Rows are one point carried round by a steady rotation, each followed by how many steps it has turned.
The counts run from 0 to 646.
[145 119  91  88 123 123 135 131  81 163 114 100 122 173  94 135 142 152
 145 105  92 164 156  70 106 159 135 134 126 140 110 163 142 135 153 141
 132 120 170 146 158 151 165 167] => 596
[168 182 194 107 106 127 118 110 154 116 122 146 116 128 143  90 118 116
 150 132 136 129 121 126 146 100  80 127 133 127 146 113 124 164 112 166
 149 114 191 149 126 139 167 104] => 361
[168 138  97 101 159 167 128 158 110 181 139 109 136  74 147 179 146  92
 153 145 132  92 119 175 101 114  96 119 119 145 165 147 102  95 125 127
 134 128  91 110 134 101 116 134] => 285
[107 149 128 144  96 134 117 158 161 163 107 125 117 178 105 130 127 189
  86 132 132 147 135  92 146 170 141 114 111 145 132 125 130 175 177 108
 114 117 155 154 168 138 149 155] => 425
[104 138 102 161 113  50 137  67 139  93 117 134 136 147 121 112  84 123
 114 115 139 146 137 100 161 118 134 127 108 151  91 105 148 162 150  76
 111 116 131 131 119 165 116 158] => 126
[152 129  77 125 141  97 116  96  98 101 127  95 141 122 105 141 116 109
 166 150 161 150 105 153  89  71  97 111 113 126 142 122 149 144  93 113
 136 118 161 126 121 151  89 169] => 21
[ 88 130  57 140 112 119 177 133 115 196 128 139 102 110  92 141 118  88
 107 140 131 134 132 113 120  93 137 118 151 159 125 152 111  94 146  89
 147 128  86 165 111 106 107 100] => 570
[ 69 118  74 157 143 137 157 116  86 117 150 123  90 109 117 145 103 111
 135 146 116 149 139 102 130 136 141 116 165 174  71 139  99 106 164 118
 135 138  61 145 130 100 114 135] => 220
[ 59 151 127 137 128 140 118 166 118 155  91 115 104 169 113 156 144 184
 130 139 129 132 135 123 100 142 141  97 148 159 132 167 103 186 141 134
 100  95 154 146 144  91 141 115] => 513
[113 158 112 161 178 159 103 142 152 107 119 120 130 117 141 165 122 122
 135 157 164 117  97 176 111 105 124  97 129 141 174  90 110 156  96 100
 132 134 118 104 124  85  58 115] => 194
[147 143 119 148 160 105 114 118 113 113 142 132 181 130 164 178 103 106
 152  91 179 182 156 142 109 150 140 112 131  80 135  67 133 123 112 112
 119 139 127  94  82 108 113 108] => 15
[198 139 127  91 130 135 108 106 137 107 155  88 160  97 141 120 127  99
 107 150 176 123  99 132 125 135 111 128 131  77 157  87 174 122 100 135
 139 151 157 129 142 152 129 154] => 541
[122 157 122 121 106 116 119 123 125 130 132 109 155 151  92 107 126 117
 110 128 148 174 115 112 108 108 161 120 177  77 158 103 184 139  80 152
 140 130 192 147  91 138 136  85] => 533
[134  79  97 124 124 132 122 140 104 171  98 127 129 166  81 124 167 148
 117  97 122 168 121  99  89 137 133 150 124 120 143 163 175 146 113 123
 121 123 181 134 127 158 119 156] => 508
[ 89  91 125 170 134  78 139 102 118  73 131 135 125 127 127 123 128 124
 147  91 129 147 140 157 125 105 138 122 130 106  69 120 125 140 118  64
  98 104 113 107  72 125  95 144] => 39
[130 100 134 162 132 102 152  97  82 116  85 143  91 157 123 126 132 131
 154 123 144 166 142  81 121 116  89 126 140 134  76 133 146 203 142 108
 122 124 165 118 133 147 156 158] => 320
[139 106 150 108 134  90 114 127 126  90 142 110 169 165 129 127 132 160
 105  84 136 140 132 143 116 177 149 144 126  76 104 126 177 109 122 117
  66 132 172 105 112 152 172 152] => 428
[141 128 115 129  97 132 161 143 103 181 151 133 129 115 104 139 123  95
 102 167 178 138  98 108 116  75  69 144 150 105 144 130 170 112 138 173
 124 143 126 149 102 157 181 122] => 3
[117 138 177 112 106 139 129 176 153 147 124 108 115 131 149 135 166 157
  94 135 138  73 119 167 128 154 118 121 130 109 131 143 111 129 142 109
  68 107 120 119 132 104 180  98] => 342
[ 99 108 127 158 141 107 138 115  98 103 144 150  96 131 124 134 111 108
 158  86 108 192 182 128 120 146 170 128 170 125  76 115 109 119 132  92
 143 129 103 123  89  93  98 118] => 576
[191 118 136 105 119 157 146 143 110 165 112  91 106 125 160 133 159 153
 117 152 155 101 139 104 132 182 109 124 133 124 105 128 132 141 179  91
 122 139 113 111 193 116 170 148] => 148
[140 121 175 150 149 117 128  94 141  73 100 135  74 127 141  78 147 135
 153 102 102 125 127 123 156 120 137 119 140 155 103 135 131 197  94  76
 146 136 170 113 127 121  81 114] => 493
[ 99 157  99 136 180 112  97 133 119 125 133 155 156 142 118 166  95 115
 163  92 103 165 130 157  89 109 146 113 122 135 155 129  95 130  86 156
 130 137 153 123  70 108  80 111] => 551
[147  94 136 126 165 145 160 119 132 136 135 147 112  93 145  99 140  95
 120  93  97 100 133 131 153 159 176 152 153 148 121 156 144  66 124  92
 134 177  91 101 117 127 133  93] => 48
[106 142 142 110  96 174 138 155 162 149 143 123 110 117 125 123 123 155
  51 174 121  82 100 100 161 149 140 130 138 160 142 144 123 100 175 152
  89 140 112 164 159 127 167 127] => 611
[141 127 114 124 172 154  96 136 167  87 160 127 125 102 138 138 124 101
 138 139  89 133 109 165 124 118 123 123  81 139 154 107 100 109 116 120
 144 118 118 119 128 126  32 173] => 112
[174  74 113 126 119 125 169  99 117 135 132 133 116 102 106  81 140  81
 114 104 104 120 113 120 134 112 129 167 136 129 117 164 185  80 110  88
 145 153 139  98 105 165 127 123] => 135
[155 103 165 182 124 104 160  86 133  90 103 156  85 128 123  90 129 133
 122 118 144 163 124  98 151 120  92 132 121 130  92 107 156 196 135  76
 129 131 160 109 147 152 120 157] => 581
[114 174 184 107  90 155 130 164 157 148 141 159  72 127 125 107 137 121
 128 157  95 121 118 117 138 105  90 123 153 146 132 142 100 133 136 184
 142 111 148 180 131 115 171 108] => 530
[104 135 162 148 152 142 126 116 116  83 117 132  82 127 161 117 131 152
 156 121 118 149 152 111 154 174 174 106 168 159  88 120  85 168 132  89
 147 134 112 124 157  70 111 114] => 406
[179 168 130 110 123 169 118 170 172 180 142 135 122 113 119 139 132 118
 100 168 136 144 123 117 123 126  52 129  78 148 175  98 116 119 159 147
 166 121 133 147 153 142 103 155] => 636
[137 216 160 125 114 133 123 138 149 135 102 149 100 133 129 134 113 124
 148 146 144 151 129 119 136  97  67 110 125 158 158  93  95 186 139 154
 167 110 158 156 136 106 140 102] => 100
[131 103 173 128 156 175 137 164 134 147 115 146 105 110 159 147 153 143
 123 129  99  72 111 148 135 164  99 151 118 169 137 181 114 122 151 161
  90 140 113  90 151 114 154 134] => 155
[112 123  91 114 139  88 138  96  77 106 166 111 143  93 153 154 100  91
 159 105 119 125 148 160 123 130 135 108 150 140  74 134 109  80 151 102
  96 137  65 125 101 104 130 150] => 390
[144 184  66  84 106  77 147 116 124 194 112  98 158 128 115 142 121 101
 131 126 155 113 137 143 112 111 113  94 122 148 140 127 114 118 161  70
 114 114 123 156 132 118 146 109] => 384
